[148 157 140 110 145 134  95 158  76 169 156 147  96 168 140 145] 0 0 0
[106 173 108 137 172 116 176  83 138 105 154 170  79 108 150 103] 0 1 1
[152  68 151 144  68 136  93 152 138 136  97  84 209 129  96 153] 1 0 0
[165  66 131 144  19  96 114 113 147  99 125 118 255 125  85 128] 1 0 1
[104 178 105 135 180 105 180  78 123  94 142 160  76 109 122 107] 0 1 1
[141  61 138 143  61 133  80 156 168 137 110  97 196 133 118 152] 1 0 0
[ 79 160 133 122 218 162 147 120 138 130 113 125  14 119 154 121] 0 1 0
[112 176 101 139 175 112 170  74 123 108 149 154  81 103 136 121] 0 1 1
[135  73 150 142  67 134  92 170 148 125  96  90 200 118  95 154] 1 0 0
[166 152 117 112 117  92 120  98  77 138 193 178 162 155 136 148] 0 0 1
[ 76  88 131 149 117 136 143 140 196  96  53  93 125  73 108  94] 1 1 0
[183 146 118 123 121 103 134 120  75 138 197 161 160 154 129 146] 0 0 1
[146 166 139 117 155 156  89 155  79 172 152 156  90 170 145 151] 0 0 0
[173 146 108 120 120 103 127 105  85 145 190 177 159 154 138 147] 0 0 1
[104 163 106 145 173 110 179  93 114 105 158 170  93 103 141 101] 0 1 1
[112 175 106 128 176  95 197  75 137 101 153 166  92 103 135 109] 0 1 1
[174 156 114 119 115 102 120  95  77 136 200 164 169 160 146 150] 0 0 1
[ 80  82 129 142 118 144 147 131 198  98  52  76 130  77 110  99] 1 1 0
[ 87 171 127 132 210 157 151 127 124 126  91 135  24 106 147 117] 0 1 0
[ 85 163 121 121 203 147 156 125 141 133 106 131  23 125 153 112] 0 1 0
[150 159 140 106 158 139  93 155  86 171 145 152  85 167 151 153] 0 0 0
[ 97 174 121 113 206 147 158 124 134 132 116 131  10 112 151 121] 0 1 0
[167  77 121 139  34  92 114 108 147  99 138 115 255 113  92 118] 1 0 1
[170  80 131 156  36 104 129 112 140  93 140 127 255 119  86 131] 1 0 1
[105 167 101 113 180 101 179  79 128 109 145 172  80 111 147 113] 0 1 1
[ 86 168 113 134 202 152 149 124 122 130 110 133  24 119 155 116] 0 1 0
[109 175 109 137 174  96 186  78 118 106 153 158  90 108 125 119] 0 1 1
[149 149 135 107 144 148  84 144  74 179 157 130  93 177 149 154] 0 0 0
[151 151 145 113 158 150 100 150  84 166 154 147  88 169 148 164] 0 0 0
[145 154 129 114 141 142  95 158  67 173 149 142  84 168 150 152] 0 0 0
[108  91 109 143  81 108 175  95 196  58  99 125 203  69  91  91] 1 1 1
[142 156 140 109 150 155  84 159  84 169 145 138  83 175 152 156] 0 0 0
[103  88 112 163  79 105 174  80 188  70  99  98 197  60  91 102] 1 1 1
[149 152 128 110 156 144 106 158  79 174 137 147  77 177 151 150] 0 0 0
[171  77 129 149  16  96 116 112 147  99 147 134 255 109  88 124] 1 0 1
[ 86 163 128 130 216 147 152 130 128 135 102 132  18 127 155 109] 0 1 0
[139  78 138 147  64 139  79 162 162 128  96  91 215 124 100 137] 1 0 0
[ 90 163 129 119 214 162 146 131 129 130 102 137   2 139 155 114] 0 1 0
[146 157 119 116 154 145 102 154  86 166 145 153  79 156 149 145] 0 0 0
[163  73 119 156  30 107 116 103 155  93 146 110 255 121  81 132] 1 0 1
[140  78 138 134  55 137  86 152 148 133  87  93 201 130 101 136] 1 0 0
[ 98 166 119 118 212 147 148 137 127 134 101 136  21 126 158 108] 0 1 0
[140  75 139 132  56 145  88 163 146 134  96  83 203 130 100 148] 1 0 0
[103  83 113 153  82 101 177  97 214  67  94 104 201  76  93  82] 1 1 1
[143 149 147 107 151 135  98 166  69 168 141 126  78 171 155 142] 0 0 0
[144 147 150 113 158 151  96 157  76 170 154 143  85 159 154 155] 0 0 0
[167  80 129 143  22  89 121 116 151  95 130 120 255 119  90 142] 1 0 1
[144  84 150 135  65 136 101 163 146 126  95  87 204 125  94 139] 1 0 0
[ 89 166 116 118 216 149 149 129 130 138 109 137  18 119 155 109] 0 1 0
[ 78 164 125 123 213 153 158 124 131 141 115 132  27 115 145 118] 0 1 0
[ 88 171 127 114 213 141 154 128 145 135 112 127  24 118 154 114] 0 1 0
[ 80  94 139 145 114 141 138 139 194  96  61  79 139  78 102 104] 1 1 0
[ 79 162 124 119 215 136 144 134 134 136 101 128  24 117 158 114] 0 1 0
[ 77 166 124 118 199 145 145 136 122 131 106 133  17 124 149 103] 0 1 0
[131  75 143 143  67 138  83 162 154 140 105  99 186 128  97 149] 1 0 0
[171 146 120 119 125  96 132 108  78 143 209 171 156 157 139 138] 0 0 1
[164  92 134 133  31 106 119 108 150  92 136 118 255 119  88 136] 1 0 1
[174  68 133 150  24  97 124 106 148  91 143 114 255 107  91 136] 1 0 1
[147 152 145  97 161 140  84 163  80 171 151 138  99 179 144 154] 0 0 0
[170  84 128 143  23  97 115 107 138  97 140 118 255 119  84 131] 1 0 1
[176 161 115 104 120  89 136 104  84 137 194 167 148 173 144 148] 0 0 1
[144  63 152 129  70 130  86 166 147 125 105  73 200 131 109 148] 1 0 0
[115 153  94 129 173 104 196  76 124 104 149 150  82 101 135 110] 0 1 1
[ 87 173 123 133 209 151 139 132 124 121  98 133   6 119 146 116] 0 1 0
[135  76 150 133  58 137  86 156 160 132  99  84 195 133 109 130] 1 0 0
[153 159 142 104 159 140  97 160  84 163 150 149  88 181 157 150] 0 0 0
[ 74  87 143 145 115 138 149 140 201  95  53  84 134  90 110  97] 1 1 0
[135 155 148 100 155 138  90 147  72 175 157 144  88 168 157 161] 0 0 0
[166  79 135 163  33  90 107 112 152  96 140 122 255 122  81 134] 1 0 1
[111 170 116 138 173 118 179  83 126  95 150 172  83 118 123  98] 0 1 1
[ 85 161 139 134 214 150 141 136 127 142 104 137  19 116 143 110] 0 1 0
[ 71  93 124 142 113 146 130 154 212  94  66  74 131  77 107  96] 1 1 0
[106  83 112 161  77  97 178  90 194  65 103 106 203  56  92  96] 1 1 1
[ 85 168 127 109 221 153 155 135 132 130 100 129  17 113 149 124] 0 1 0
[157 153 152 126 161 152  98 149  82 168 147 139  86 175 146 145] 0 0 0
[153  82 143 138  59 136  97 154 143 127 103  89 211 133 104 138] 1 0 0
[180 154 119 116 127 104 119  92  66 146 201 172 161 161 137 149] 0 0 1
[175 159 118 119 127 110 131 100  77 151 196 170 163 158 140 151] 0 0 1
[ 74  97 126 138 121 143 141 145 195  91  45  77 132  76 110  99] 1 1 0
[154 156 144 107 152 143 100 143  70 168 145 144  82 176 148 139] 0 0 0
[163 161 124 116 111 120 143 107  73 141 208 173 158 163 145 138] 0 0 1
[140 153 142 100 156 142  82 149  75 170 155 155  80 159 152 151] 0 0 0
[134  80 148 130  64 133  92 169 141 130  97  92 199 131 102 133] 1 0 0
[154 158 143 114 151 144 105 159  91 177 144 143  83 165 148 157] 0 0 0
[146  79 134 136  77 141  91 162 160 132  99 100 206 122 103 137] 1 0 0
[ 88  95 142 152 120 142 152 146 207  98  42  79 130  71 104 107] 1 1 0
[167 150 121 110 115 109 133 110  65 138 202 160 153 149 131 145] 0 0 1
[113  80 105 163  85  98 181  80 192  71  94 108 208  61  88  97] 1 1 1
[156 164 120 108 134 112 127 113  73 145 184 166 161 155 144 150] 0 0 1
[ 79 160 119 124 220 147 153 127 132 137 101 127  14 124 157 126] 0 1 0
[148 163 143 103 157 143  94 162  83 168 139 134  87 165 151 150] 0 0 0
[167  79 123 132  18 104 111 120 151  93 138 123 255 126 102 129] 1 0 1
[143  68 149 137  60 132  88 158 145 122  94  87 204 131 119 140] 1 0 0
[154  74 143 140  63 125  75 153 158 135 101  79 188 125 103 143] 1 0 0
[ 78  90 129 145 111 135 156 135 194  90  53  77 127  78 109 109] 1 1 0
[102  91 115 164  87  92 179  85 193  64  85 106 209  67 101  93] 1 1 1
[109 169 117 126 175 102 175  76 133  88 146 166  79 114 139 107] 0 1 1
[144 140 149 100 148 154 102 151  90 168 157 150  85 163 162 147] 0 0 0
[143  81 135 139  67 130  91 152 144 131 105  97 208 133 109 138] 1 0 0
[171 163 125 116 119 103 125  99  74 140 202 162 155 165 122 140] 0 0 1
[ 80 164 128 120 200 146 150 129 124 132  96 132  10 118 152 112] 0 1 0
[ 88 102 129 143 116 142 145 140 205  94  42  85 125  69 111 105] 1 1 0
[154 153 150 104 152 153  89 156  84 169 151 149  86 166 159 143] 0 0 0
[171 163 113 128 117 101 129 102  81 133 204 180 149 157 146 137] 0 0 1
[171 153 126 120 117  97 128  99  66 146 187 166 159 167 134 156] 0 0 1
[175 149  97 118 125 104 120 115  72 135 199 175 136 163 120 138] 0 0 1
[103  86 103 153  78  98 171  89 194  68 106 111 197  73  89 101] 1 1 1
[110 171 112 131 160 122 189  81 134 102 137 165  83 108 129 114] 0 1 1
[135  85 136 144  66 143  83 158 154 142  95  96 193 126 100 129] 1 0 0
[ 75  79 127 141 125 141 149 131 203  82  58  82 134  75 103 110] 1 1 0
[177 148 121 122 117 107 133 104  59 144 199 174 159 161 142 143] 0 0 1
[147 159 146 106 155 152  92 150  79 161 157 146  82 173 154 152] 0 0 0
[ 80 169 121 118 211 149 146 121 140 129 105 139   4 128 151 115] 0 1 0
[154 155 137 104 153 154  92 143  76 168 157 129  98 169 149 156] 0 0 0
[ 98  79 109 163  91 107 174  88 201  61  98 105 199  60  91 112] 1 1 1
[103  70 107 154  81 105 178  72 205  54 105 113 190  76  92  98] 1 1 1
[150 144 144 104 156 147  95 152  84 173 157 158  95 164 156 159] 0 0 0
[141  72 144 135  61 126  77 164 157 128  86  77 200 118 107 132] 1 0 0
[151 152 140  95 158 137 105 146  82 172 147 151  92 169 152 153] 0 0 0
[ 76  95 121 136 115 141 147 130 202  93  48  76 133  82 109  99] 1 1 0
[167 157 113 116 128 111 133 109  71 154 207 164 150 152 140 147] 0 0 1
[104  89 106 162  76  94 170  82 197  53 108 104 196  70  93  91] 1 1 1
[155  68 153 128  63 137  90 166 149 137  98  99 201 118 116 143] 1 0 0
[109 173 105 128 171 112 182  72 120 103 147 161  87 109 137 113] 0 1 1
[105  87 114 154  75  96 186  99 208  63 106 131 205  60  97  98] 1 1 1
[170 162 140 128 121 105 127 117  73 142 198 169 154 166 134 151] 0 0 1
[154 154 134 108 151 139  90 147  84 176 147 143  79 171 157 158] 0 0 0
[165  72 132 146  27  95 120 121 154  95 143 117 255 122  98 127] 1 0 1
[103 164 108 128 174 114 187  71 133  99 157 163  80  98 135 110] 0 1 1
[141 158 129 101 156 138  88 155  86 174 162 148  92 159 163 141] 0 0 0
[146 148 138  92 151 125  95 160  78 174 159 143  90 168 156 146] 0 0 0
[142 151 134 100 158 132  95 159  93 179 158 140  83 174 157 157] 0 0 0
[146  58 155 136  76 157  96 156 151 121  96  93 209 130 104 131] 1 0 0
[148  75 149 135  66 131  85 167 153 133 106  90 207 128 106 143] 1 0 0
[179  79 114 143  12  98 114 108 138 100 139 123 255 123  81 141] 1 0 1
[166 152 112 121 111 118 117  93  80 138 203 165 153 158 142 151] 0 0 1
[172  85 119 148  26  85 126 101 141  98 144 115 255 117 102 138] 1 0 1
[167 144 115 119 120 111 128 110  72 137 206 173 149 153 146 148] 0 0 1
[102 156 102 133 183 117 196  77 131 100 142 176  86 104 149  96] 0 1 1
[ 77  90 136 156 126 136 158 135 203  93  50  67 120  77  94  97] 1 1 0
[148 142 137 104 151 152 102 141  83 174 140 141  68 179 159 143] 0 0 0
[168  75 127 148  26 103 119 107 148  98 148 120 255 128  97 137] 1 0 1
[171  80 133 149  27  87 127 116 154 104 136 125 255 117  82 137] 1 0 1
[ 78  75 141 154 124 140 148 143 203  87  46  82 135  88 117  85] 1 1 0
[ 88 161 114 111 208 137 136 131 135 130 107 128  16 114 168 117] 0 1 0
[ 89 178 124 123 207 134 149 134 125 143 108 141  18 123 144 107] 0 1 0
[ 85  97 130 150 115 125 143 133 196 106  45  72 128  79 104 105] 1 1 0
[ 75  83 126 152 115 145 146 132 198  93  54  74 128  91  93  93] 1 1 0
[144 145 141 109 154 136 103 142  85 172 155 142  82 177 149 150] 0 0 0
[100  99 110 165  75 101 174  87 204  72  87 109 196  70  96  91] 1 1 1
[153 165 147  97 155 145  82 152  76 167 141 131  79 172 149 156] 0 0 0
[185 149 119 124 116 105 137  98  76 138 201 165 175 148 141 148] 0 0 1
[ 80  84 137 153 124 141 140 136 202  96  57  86 132  76 112 105] 1 1 0
[143 148 140 107 150 142  89 159  72 171 166 146  83 170 145 153] 0 0 0
[ 77 165 127 119 208 165 155 128 127 129 114 133   6 122 144 111] 0 1 0
[161  76 125 146  36 102 118 111 144 104 141 121 255 111  89 129] 1 0 1
[102 180 107 127 171 107 188  75 127  90 151 156  90 105 128 105] 0 1 1
[166 163 113 123 124  95 124 112  77 142 199 179 167 159 134 147] 0 0 1
[ 79 169 124 121 208 159 144 141 138 138 109 126  17 115 164 117] 0 1 0
[154 154 136 107 159 146 101 154  68 163 151 150  90 167 157 157] 0 0 0
[172  82 133 150  28  95 118 109 133  99 153 122 255 113  87 118] 1 0 1
[141  74 140 132  68 136  96 168 144 133  98  85 196 118 110 139] 1 0 0
[ 90  90 130 164 115 141 147 128 211  92  56  86 133  81 100 104] 1 1 0
[103  82 110 148  82 105 174  84 188  62  89 105 201  63  94  94] 1 1 1
[ 87 157 125 127 210 157 161 143 138 130 115 135  23 118 146 118] 0 1 0
[178 154 125 113 124 113 115 111  76 145 198 178 150 163 137 148] 0 0 1
[137 147 145 100 158 163  97 154  76 164 150 151  89 179 150 150] 0 0 0
[147 153 135 110 163 133 106 151  79 172 152 134  91 175 152 149] 0 0 0
[162  72 110 154  21 100 118  99 143  92 141 127 255 127  91 129] 1 0 1
[ 77 162 122 117 210 153 152 122 131 132  99 121  18 118 156 108] 0 1 0
[163 156 137 106 156 143 100 155  78 165 160 140  90 169 147 154] 0 0 0
[133 170 138 111 158 148  95 143  85 171 157 134  82 166 146 154] 0 0 0
[140 148 127 115 145 151  80 150  86 168 154 142  86 177 146 145] 0 0 0
[ 71 169 126 123 200 159 144 138 127 133 104 125  16 118 148 116] 0 1 0
[166  73 124 152  29 100 116 107 150 102 132 118 255 122  99 127] 1 0 1
[ 99 169 112 139 164 107 176  84 135 100 152 172  86 109 140 111] 0 1 1
[177 153 118 112 124 108 132 104  65 155 201 173 152 155 130 140] 0 0 1
[163  85 111 152  25  93 112 122 155  89 151 114 255 132  88 134] 1 0 1
[172 166 123 127 121 105 133 106  77 143 210 170 144 155 127 139] 0 0 1
[149 151 128 112 163 139  89 155  82 167 149 134  92 163 155 152] 0 0 0
[164 150 125 132 112 116 120 103  85 156 206 167 157 170 134 145] 0 0 1
[148 158 140  92 156 151  98 172  85 170 159 144  94 170 152 162] 0 0 0
[141  77 137 136  64 137  94 166 154 131 105  83 202 125 102 135] 1 0 0
[ 83  80 128 149 111 139 147 142 203  86  63  78 129  72 106 104] 1 1 0
[175 159 131 120 124 123 137 113  61 145 208 174 154 164 144 144] 0 0 1
[141 153 153 109 146 151 101 154  77 181 152 151  92 167 149 153] 0 0 0
[155 152 138 111 159 149  94 160  81 160 141 133  94 172 149 139] 0 0 0
[115  96 117 144  86 101 182  91 198  58  99 110 191  68  92  87] 1 1 1
[ 74  90 127 149 127 138 147 141 206  93  46  82 121  86  99  91] 1 1 0
[147  72 150 131  61 136  92 154 161 130  96  89 202 131 104 127] 1 0 0
[153 163 132 108 156 154 104 158  74 172 147 139  84 171 153 152] 0 0 0
[111 176 100 136 173 109 181  84 125 102 159 158  69 111 153 115] 0 1 1
[145  76 146 133  69 145  86 157 147 134 107  79 194 130 115 146] 1 0 0
[152 157 147  98 155 152 104 155  86 175 148 146  88 175 143 154] 0 0 0
[148 143 135 108 146 139  87 145  79 179 153 140  78 162 158 157] 0 0 0
[191 163 122 113 113 107 120 101  85 150 198 166 168 161 139 143] 0 0 1
[ 63  86 125 144 130 140 148 137 197  91  49  86 137  78 118  90] 1 1 0
[ 82 171 114 142 200 140 142 132 150 136  99 142  20 107 154 105] 0 1 0
[140 151 127 118 161 145  97 151  80 167 137 138  81 165 142 153] 0 0 0
[172  58 123 148  29  93 114 108 149  96 139 119 255 127  79 133] 1 0 1
[ 73  78 138 149 123 142 132 125 206  88  54  78 132  80 109  94] 1 1 0
[ 71  78 141 153 125 150 149 141 204 101  59  76 134  84 111 104] 1 1 0
[133  71 160 131  62 133  95 171 143 128 101  92 205 133 104 136] 1 0 0
[179  77 134 146  36  94 127 118 149  88 135 117 255 119  80 139] 1 0 1
[177  93 120 155  39  96 119 105 152 103 155 117 255 115 100 143] 1 0 1
[104 166 105 134 171  98 187  76 137 109 153 157  93 109 136 106] 0 1 1
[144 155 145  99 154 136  94 155  83 166 154 130  89 172 155 139] 0 0 0
[139  77 156 140  65 129  96 151 152 137 104  83 201 127 107 145] 1 0 0
[ 79 166 126 128 202 135 147 126 132 121 111 146  27 122 149 119] 0 1 0
[182 153 117 117 122 108 118 112  69 132 200 167 155 151 124 145] 0 0 1
[142  78 143 141  65 132  94 166 143 135  94  80 206 137 101 136] 1 0 0
[148 146 129 100 156 147  89 155  75 176 150 149  80 171 148 150] 0 0 0
[ 74 166 125 123 210 147 148 143 140 148 106 133  21 113 160 108] 0 1 0
[ 72 174 117 116 204 148 151 130 125 130 113 117  15 115 147  99] 0 1 0
[138 152 138 107 150 142  87 160  79 171 169 142  84 161 149 145] 0 0 0
[145  77 145 127  58 140  91 166 149 130  91  86 206 113 105 130] 1 0 0
[139 152 130  99 148 142  95 161  74 153 153 149  87 178 145 151] 0 0 0
[135 155 136 114 159 142 109 165  80 163 146 141  86 164 156 150] 0 0 0
[141  74 140 125  57 138  84 158 156 119  96  89 202 125  93 134] 1 0 0
[ 86 161 115 111 218 150 153 133 135 140 106 134  17 128 154 121] 0 1 0
[ 87  74 130 154 126 131 141 137 201 106  51  79 141  73 119  98] 1 1 0
[111 168  98 115 167 111 187  74 131  95 145 153  85 105 143  99] 0 1 1
[ 87 174 130 124 208 151 150 123 130 141 101 133  16 128 148 118] 0 1 0
[140 144 141 102 156 153  90 151  81 166 170 145  84 168 152 141] 0 0 0
[ 90 176 138 127 201 155 153 136 131 149  96 128  15 125 160 110] 0 1 0
[ 89 166 121 124 202 150 161 137 144 140 105 130  17 107 154 104] 0 1 0
[ 81  86 134 154 116 146 142 146 203  99  65  83 137  79 109  93] 1 1 0
[135 148 135 109 143 145  88 152  81 176 150 138  80 173 155 162] 0 0 0
[145 159 137 115 159 140 112 153  87 175 152 144  81 173 136 136] 0 0 0
[142 147 136 101 159 156  91 149  83 171 141 139  95 177 155 151] 0 0 0
[178 160 114 111 114 101 132  93  88 136 194 185 149 161 132 146] 0 0 1
[156 152 140 106 148 134 101 146  68 165 152 137  86 167 140 142] 0 0 0
[ 83 162 118 106 215 140 152 132 126 125 108 115  25 126 141 111] 0 1 0
[152 151 149 111 155 146  87 159  82 179 160 146  89 182 148 152] 0 0 0
[ 78  92 130 152 111 140 153 155 209  94  61  83 130  74 106  98] 1 1 0
[172 171 110 121 123 105 121 108  80 149 197 170 167 161 136 143] 0 0 1
[181 161 113 133 121 100 136 107  71 140 196 170 150 156 146 147] 0 0 1
[ 90 167 127 122 213 149 159 130 137 123 106 135  19 118 162 128] 0 1 0
[ 72  90 130 152 125 137 150 136 208  84  55  68 131  69  96  91] 1 1 0
[ 84 174 123 106 209 152 151 133 119 130 108 129   9 122 143 120] 0 1 0
[140  83 136 137  68 115  83 155 143 126  89  99 191 122 107 140] 1 0 0
[ 88  76 116 151 114 141 154 137 200  92  45  75 129  77  97  98] 1 1 0
[146  81 134 134  64 132 100 158 148 127  83  92 201 129 103 147] 1 0 0
[ 87 166 125 119 205 148 143 128 134 124 118 121   5 124 151 123] 0 1 0
[144  68 153 136  60 137  98 151 138 124 107  92 202 136 108 136] 1 0 0
[161 159 133 115 142 140  95 156  72 176 163 135  86 169 149 156] 0 0 0
[139  65 152 133  64 132  90 156 158 125 106  94 191 110 101 126] 1 0 0
[150  59 144 152  63 129  83 151 145 126  96  97 190 134 105 129] 1 0 0
[175 155 120 124 124  93 135 106  72 141 208 162 173 158 130 145] 0 0 1
[ 83 176 128 125 212 145 152 137 130 141  99 144  17 121 157 112] 0 1 0
[172  80 134 135  31  93 120 106 149 107 145 129 255 120  84 127] 1 0 1
[104 161  97 134 173  97 173  78 122  95 148 152 102 100 142 102] 0 1 1
[142  73 146 127  61 137  81 157 146 136  89 106 210 126  96 137] 1 0 0
[112 176 108 132 156 114 192  74 124 100 164 165  78 108 141 105] 0 1 1
[136 154 139 111 164 139  93 159  86 171 156 141  92 160 156 153] 0 0 0
[106 169 113 145 182 102 174  79 126 117 153 169  83 110 141 105] 0 1 1
[114 159 100 129 170 118 180  84 132 106 144 168  86 113 133 109] 0 1 1
[152 147 139 115 155 144  96 158  81 183 146 132  74 172 147 147] 0 0 0
[112 158 101 117 174  96 182  85 123 102 155 148  92 117 142 123] 0 1 1
[144 156 146 111 150 146  95 152  83 162 145 139  77 170 157 158] 0 0 0
[100 176 106 136 173 115 190  81 144 107 153 165  93 111 143 103] 0 1 1
[ 77 171 135 117 192 155 149 126 136 140 105 134  15 121 149 110] 0 1 0
[ 76  89 117 145 120 151 148 140 205 102  58  75 134  76 111 103] 1 1 0
[145 147 143 119 161 136 107 143  73 166 145 139  87 163 157 138] 0 0 0
[ 83 164 123 125 219 142 147 120 126 139 112 124  14 119 159 120] 0 1 0
[ 81  74 132 144 113 131 144 133 209 102  38  74 127  73 101 110] 1 1 0
[153 153 137 109 149 142  94 156  69 172 130 127  92 163 156 150] 0 0 0
[136  79 156 136  60 134  86 156 145 126  95  85 195 120 113 143] 1 0 0
[168 163 124 127 121 100 120  93  75 147 191 171 156 159 140 150] 0 0 1
[ 73 177 113 128 204 143 153 133 137 138 101 134  18 114 156 107] 0 1 0
[149  80 155 126  47 142  85 167 143 131  95  83 201 138 102 139] 1 0 0
[137  70 145 144  55 120  87 154 154 129  98  88 203 123 109 144] 1 0 0
[ 80 165 124 118 232 143 148 130 129 132 106 120  12 118 157 122] 0 1 0
[172 149 106 119 127 106 127 102  80 141 196 184 166 161 137 146] 0 0 1
[133  82 147 139  64 129  77 159 153 120 108  98 195 131 115 134] 1 0 0
[145 161 142 113 151 153 100 159  68 169 150 143  93 165 141 140] 0 0 0
[109  88 115 158  75  90 174  99 202  73  97 102 205  74  87  92] 1 1 1
[145 158 134 110 159 148  99 153  67 165 157 144  81 176 148 158] 0 0 0
[165 145 114 122 116 108 117 106  72 149 203 180 155 159 130 151] 0 0 1
[163  83 128 149  44 107 116 128 154 107 145 121 255 111 106 131] 1 0 1
[ 79  93 131 145 120 141 146 132 201  95  49  86 141  70 106 108] 1 1 0
[ 75  82 138 145 124 127 149 134 207  89  61  82 122  79 116 101] 1 1 0
[152 149 138 116 159 143  95 151  88 174 149 147  81 169 158 154] 0 0 0
[107 170 113 133 166 111 194  82 132 108 157 154  88 111 139 118] 0 1 1
[168  71 118 145  27  88 121 115 154  99 143 117 255 124  90 126] 1 0 1
[146  67 147 136  66 138  90 161 165 136  84  89 193 148 104 137] 1 0 0
[170 156 116 109 122 100 129 101  62 139 202 179 157 152 139 135] 0 0 1
[ 91 159 128 135 204 144 158 128 134 129  95 125  10 123 143 117] 0 1 0
[176 156 123 114 114 119 125 110  63 136 197 160 151 166 145 154] 0 0 1
[101 156 112 125 170  92 186  74 126 104 151 149  92 110 147 102] 0 1 1
[171 154 118 119 117 112 134  99  84 144 199 163 156 167 135 141] 0 0 1
[179 153 116 123 113 116 123 106  91 145 195 176 156 164 129 144] 0 0 1
[143  85 154 138  60 133  87 166 151 127  89 103 199 117 105 141] 1 0 0
[110 166 105 135 168 109 189  80 132  94 146 171  82 109 140  95] 0 1 1
[ 83 168 102 131 202 139 143 126 139 136 104 126   8 116 147 104] 0 1 0
[ 75 172 119 128 210 153 160 129 138 134  99 127  34 123 160 113] 0 1 0
[116  98 109 143  68 110 176  84 203  65  94 109 211  61  92  91] 1 1 1
[145 147 136 103 148 149 110 158  77 175 148 143  90 176 145 162] 0 0 0
[ 92 157 127 119 205 158 150 130 125 129 100 134  23 120 162 108] 0 1 0
[106  87 108 154  86 113 178  95 197  67  96 125 203  61  97  87] 1 1 1
[143 155 141 102 142 138  89 146  81 169 149 146  78 170 146 146] 0 0 0
[143 144 135 108 141 145  85 155  90 187 152 149  75 167 153 152] 0 0 0
[ 70  80 129 155 114 147 154 132 212  99  31  82 119  88  97  90] 1 1 0
[172 163 114 123 123 109 134 114  66 147 205 170 147 154 125 147] 0 0 1
[111 164  97 129 168 102 184  82 135 115 145 161  79 114 134 110] 0 1 1
[145  71 148 128  65 140  86 160 160 126  95  98 207 115  91 139] 1 0 0
[113  81 114 160  80 107 183  83 204  70  86 106 202  69  88  97] 1 1 1
[ 90 157 130 116 203 148 168 129 123 136 100 133   2 115 158 103] 0 1 0
[164 157 142 111 152 150  94 158  86 169 155 141  87 165 149 146] 0 0 0
[ 74 170 111 119 213 148 145 130 124 142 103 123  19 113 156 122] 0 1 0
[ 97  88 119 154  81 101 192  76 195  60  97 112 208  64  99  98] 1 1 1
[ 84  92 135 145 112 148 146 137 212  92  59  72 138  74 106  91] 1 1 0
[170 157 118 122 117 119 120 101  75 135 192 179 159 143 140 148] 0 0 1
[156 142 137 102 157 148 101 150  80 179 158 139  82 167 156 148] 0 0 0
[149 149 136 106 160 140  96 156  84 163 158 134  85 160 156 144] 0 0 0
[174  81 132 150  38  88 120 106 143  91 146 108 255 110  84 134] 1 0 1
[177 154 134 124 114 102 126  98  77 135 201 169 154 160 139 144] 0 0 1
[ 70  83 122 149 119 142 145 146 200  92  54  86 123  78 110 108] 1 1 0
[142  72 151 128  66 146  83 163 148 121 102  87 202 125 112 129] 1 0 0
[104  86 110 168  83 104 178  78 195  60  95 110 205  59  95  96] 1 1 1
[ 76 172 120 113 216 145 147 123 141 140 105 153   8 120 158 112] 0 1 0
[151 152 139  99 152 139 109 156  80 166 162 152  69 179 149 144] 0 0 0
[103  76 103 165  80  96 179  86 198  67 103 117 211  67  90  94] 1 1 1
[ 85 170 122 111 203 148 155 123 132 136 105 126  18 122 149 118] 0 1 0
[182 147 118 119 118 109 137 108  84 144 198 172 158 159 141 146] 0 0 1
[141 148 135 109 154 143  92 159  72 164 144 148  87 170 157 153] 0 0 0
[ 80 154 117 126 222 130 153 123 136 125 104 124  15 110 155 110] 0 1 0
[149 150 126  99 152 152 101 157  73 180 156 139  97 172 143 150] 0 0 0
[150 152 150 106 162 147 100 144  77 173 141 136  90 171 159 155] 0 0 0
[ 71 168 116 118 208 145 148 130 128 126 108 134   5 111 144 114] 0 1 0
[170  76 127 145  33  99 123 111 144  97 145 121 255 109  90 140] 1 0 1
[ 84  77 137 142 108 135 143 129 207  93  53  75 114  72 103  91] 1 1 0
[ 72  86 140 138 128 135 139 139 188  81  59  92 132  86  90 105] 1 1 0
[172 151 114 118 112  94 121 103  84 139 190 177 166 163 141 148] 0 0 1
[137  73 152 133  66 141  96 156 160 122  95  88 200 117  99 131] 1 0 0
[148 151 142 107 162 140 107 155  82 176 158 136  84 170 154 163] 0 0 0
[ 72 164 122 123 207 134 158 123 129 136 107 131  12 121 149 107] 0 1 0
[ 87 168 116 118 217 148 144 131 130 132 100 133  16 110 149 118] 0 1 0
[ 67  92 138 140 127 142 151 144 202  98  48  85 127  71  94 102] 1 1 0
[ 94  92 108 170  87 103 183  88 201  63 103 110 204  63  91  92] 1 1 1
[146  79 146 134  62 132  93 155 158 131  93  94 201 124 100 129] 1 0 0
[140  73 146 137  54 143  88 158 149 131  94  93 209 129 108 145] 1 0 0
[175  76 117 145  18 101 120 109 153  98 151 121 255 131  94 132] 1 0 1
[140 160 137 108 151 138 100 143  77 170 146 142  92 151 142 146] 0 0 0
[159  73 129 138  27  95 114 100 156 105 148 116 255 118  94 128] 1 0 1
[ 87 162 124 120 214 158 145 118 129 145 112 136  25 116 150 104] 0 1 0
[113 169 102 127 170 110 199  76 129  96 158 156  91 100 134 106] 0 1 1
[152  68 153 148  64 136  81 153 144 130  93  84 188 127 109 135] 1 0 0
[181 158 117 111 121 105 143 109  71 145 201 162 160 166 132 154] 0 0 1
[114 155 106 129 172  95 180  77 128  97 151 168  97 113 133 117] 0 1 1
[139  78 149 150  53 138  88 161 154 136  97  79 203 125 113 136] 1 0 0
[171  78 131 152  30  95 117 114 150  92 142 109 255 125  93 137] 1 0 1
[147 158 146 108 152 153 103 161  74 163 163 133  87 171 162 159] 0 0 0
[108 179 100 133 180 102 183  75 126  95 155 161  86 107 147 104] 0 1 1
[152 155 135 100 143 133  96 161  81 165 146 137  80 164 155 145] 0 0 0
[ 79 163 128 115 209 144 153 131 130 138 108 127  22 122 147 115] 0 1 0
[ 73  87 137 147 134 129 154 133 197 106  60  86 144  62 108  96] 1 1 0
